One vector is turned by the same rotation once a tick. Each row is the vector after some number of ticks, and that number follows the row.
The counts run from 0 to 184.
[164  90 161 137 139 152 149 157 172 134 103  76 127 123 112 133 133 123
  88 145 143 133 161 198 115 132 126 160 144 117 146  81 162 136  94 116
 134 105 159 132 103] -> 53
[167 118 109 164 118 130 140 124 148 165 128  78 105 139 111 102 104 137
  67 162 145 122 140 184 127 148 140 145 123 148 121  85 153 129 113 134
 169  73 134 134 111] -> 92
[151 133 138 131 119 174 156 157 179 138 101  77 138 127 132 106  88 133
  58 162 112 116 171 189 129 131 143 125 137 142 141 112 121 153 102 144
 149 102 142 148 127] -> 157
[150 104 144 147 144 137 124 142 158 130 102  94 146 123 103 120 103 108
  84 154 138 100 192 201 136 104 122 140 122 128 138  75 142 132 104 116
 149  84 117 150 121] -> 130
[146  97 158 128 107 149 146 159 184 126 105  92 115 141 117 122 117 103
  81 126 115 125 180 207 133 132 125 132 125 129 154  98 159 144  87 128
 142 112 171 135 130] -> 44
[127 125 163 122 132 160 154 160 172 140  94  92 127 121 121 120  95 124
  85 176 125 100 183 209 139 108 132 128 139 133 146 108 136 135  92 114
 141 110 137 150 118] -> 153
[166 123 142 122 132 159 126 153 173 135  81  79 150 116 128 118 109 122
  50 156 139 110 179 177 111 111 146 140 135 142 137  97 139 148 107 126
 143  97 132 143 126] -> 145
[150 117 151 136 154 152 143 163 174 115 110  84 153 124 113 114  98 126
  84 154 127 116 195 199 133 109 126 133 126 135 142  84 137 145 105 128
 138 103 124 152 127] -> 141
[148 105 134 141 148 154 138 164 172 108 107  80 161 126 110 112  97 124
  90 162 131 122 187 200 133 108 128 144 132 127 136  83 131 144 104 126
 140 102 121 148 121] -> 140
[127  87 135 132 122 151 148 160 148 130 107 102 123 134 108 123 127 113
  87 144 125 134 171 219 124 120 113 156 123  99 154  93 158 137 100 107
 171 102 162 135 118] -> 40
[144 119 125 127 149 167 168 168 158 131 105  80 142 120 140 111  98 155
  67 180 132 131 152 197 120 112 137 145 139 118 137 102 127 153 115 125
 155 113 132 143 117] -> 160
[158  79 136 137 111 139 126 135 153 127  99 110 107 126 116 133  86 112
  70 132 112 111 154 208 150 109 128 148 139 116 156  93 154 138  96 119
 152  79 136 127 127] -> 21
[142  81 123 141 143 136 151 148 132 135 107 114 105 118 122 123  91 131
  65 143 123 118 151 217 134 113 117 142 118 100 152  89 154 137 117 112
 174  81 137 131 131] -> 18
[143  95 141 131 144 150 164 170 163 131 115  81 130 133 124 119 133 130
  84 147 146 149 166 207 106 136 117 156 125 106 144  86 162 141 103 117
 155 115 156 134 108] -> 51
[137 113 141 142 137 170 147 157 158 133  90  79 151 123 111 125 102 132
  94 174 115 108 176 200 135 113 132 145 144 126 140  88 126 136  95 111
 147  99 129 148 115] -> 151
[162 124 150 105 137 152 127 162 179 129  83  86 143 118 131 112 113 122
  55 165 150 113 177 187 117 110 144 139 136 135 138 104 143 146 110 128
 141  98 134 145 128] -> 144
[167 107 146 152 144 108 121 133 161 137 130 105 104 131 107 109  93 121
  72 142 157 104 173 200 145 122 127 132 117 142 130  76 168 123 107 131
 154  79 114 139 121] -> 109
[150  88 128 126 136 136 142 154 155 110 121 112 100 125 126 115  67 137
  72 155 122 126 145 224 158 107 137 137 142 121 151 105 149 145 110 129
 144  98 124 129 125] -> 9
[145 114 130 121 111 140 145 134 148 162  97 108  91 122 135 107  81 135
  46 158 123 103 143 203 142 121 144 127 128 133 149 117 146 138 109 124
 170  83 134 134 132] -> 2
[136 127 156 108 121 158 144 166 177 134  93  93 128 120 129 108  94 129
  75 179 133 106 172 203 143 107 138 130 148 139 145 119 138 144  99 118
 137 118 139 145 116] -> 154
[139 116 119 151 129 137 165 149 159 150 152  83 106 150 118  90 103 152
  92 175 145 145 146 213 138 148 132 136 124 140 126  92 151 141 112 134
 161 105 147 136 103] -> 83
[134 113 115 124 131 152 138 167 163 118 112  93 162 132 116  97 106 125
  73 173 140 128 185 209 123 104 135 144 119 129 137  99 133 148 113 117
 158 107 133 150 122] -> 138
[132 126 130 131 134 162 151 159 149 151  88  87 150 122 126 107 117 129
  58 172 139 109 175 192 107 112 134 142 121 121 135 100 132 143 113 112
 175  97 134 147 122] -> 148
[152 122 163 108 148 147 136 163 182 126  99  91 141 117 126 112 107 122
  62 160 154 109 184 190 125 107 131 134 131 132 139 101 150 142 110 125
 138 108 128 146 126] -> 143
[128 121 155 137 138 166 154 156 162 139  95  85 142 123 114 125  95 129
  94 168 118 101 183 205 140 110 127 137 140 128 144  96 130 134  91 117
 142 103 132 153 118] -> 152
[162 109 107 151 101 123 106 127 157 146 115  96 123 137 103 103 101 112
  57 154 139 110 165 190 133 124 140 141 116 147 130  94 151 137 114 128
 167  70 132 139 124] -> 113
[156  88 146 129 145 148 152 167 162 125 109  79 127 128 117 128 133 128
  90 152 147 142 160 202 113 129 121 166 138 104 146  82 163 143 104 110
 144 110 162 128 108] -> 52
[134  78 140 131 118 147 144 164 160 119 106 100 121 134 105 131 123 111
  93 148 126 132 166 218 132 118 117 160 134 104 156  94 157 135  96 104
 154 108 166 131 113] -> 41
[152  73 133 126 137 136 147 166 160 103 113 106 123 128 125 125 102 123
  74 131 132 143 164 222 136 112 120 148 127  99 153  91 160 151 111 120
 152 103 148 127 126] -> 30
[168  97 119 155 147 119 120 136 153 121 137  95 120 131 104 105  93 130
  81 161 156 127 157 204 144 116 134 151 126 131 125  75 163 131 119 126
 144  76 113 133 120] -> 107
[151  89 144 135 106 135 131 135 160 130 100 109  99 127 114 131  85 112
  63 121 109 107 162 208 145 121 127 128 131 124 164  99 155 138  95 123
 155  81 148 131 132] -> 22
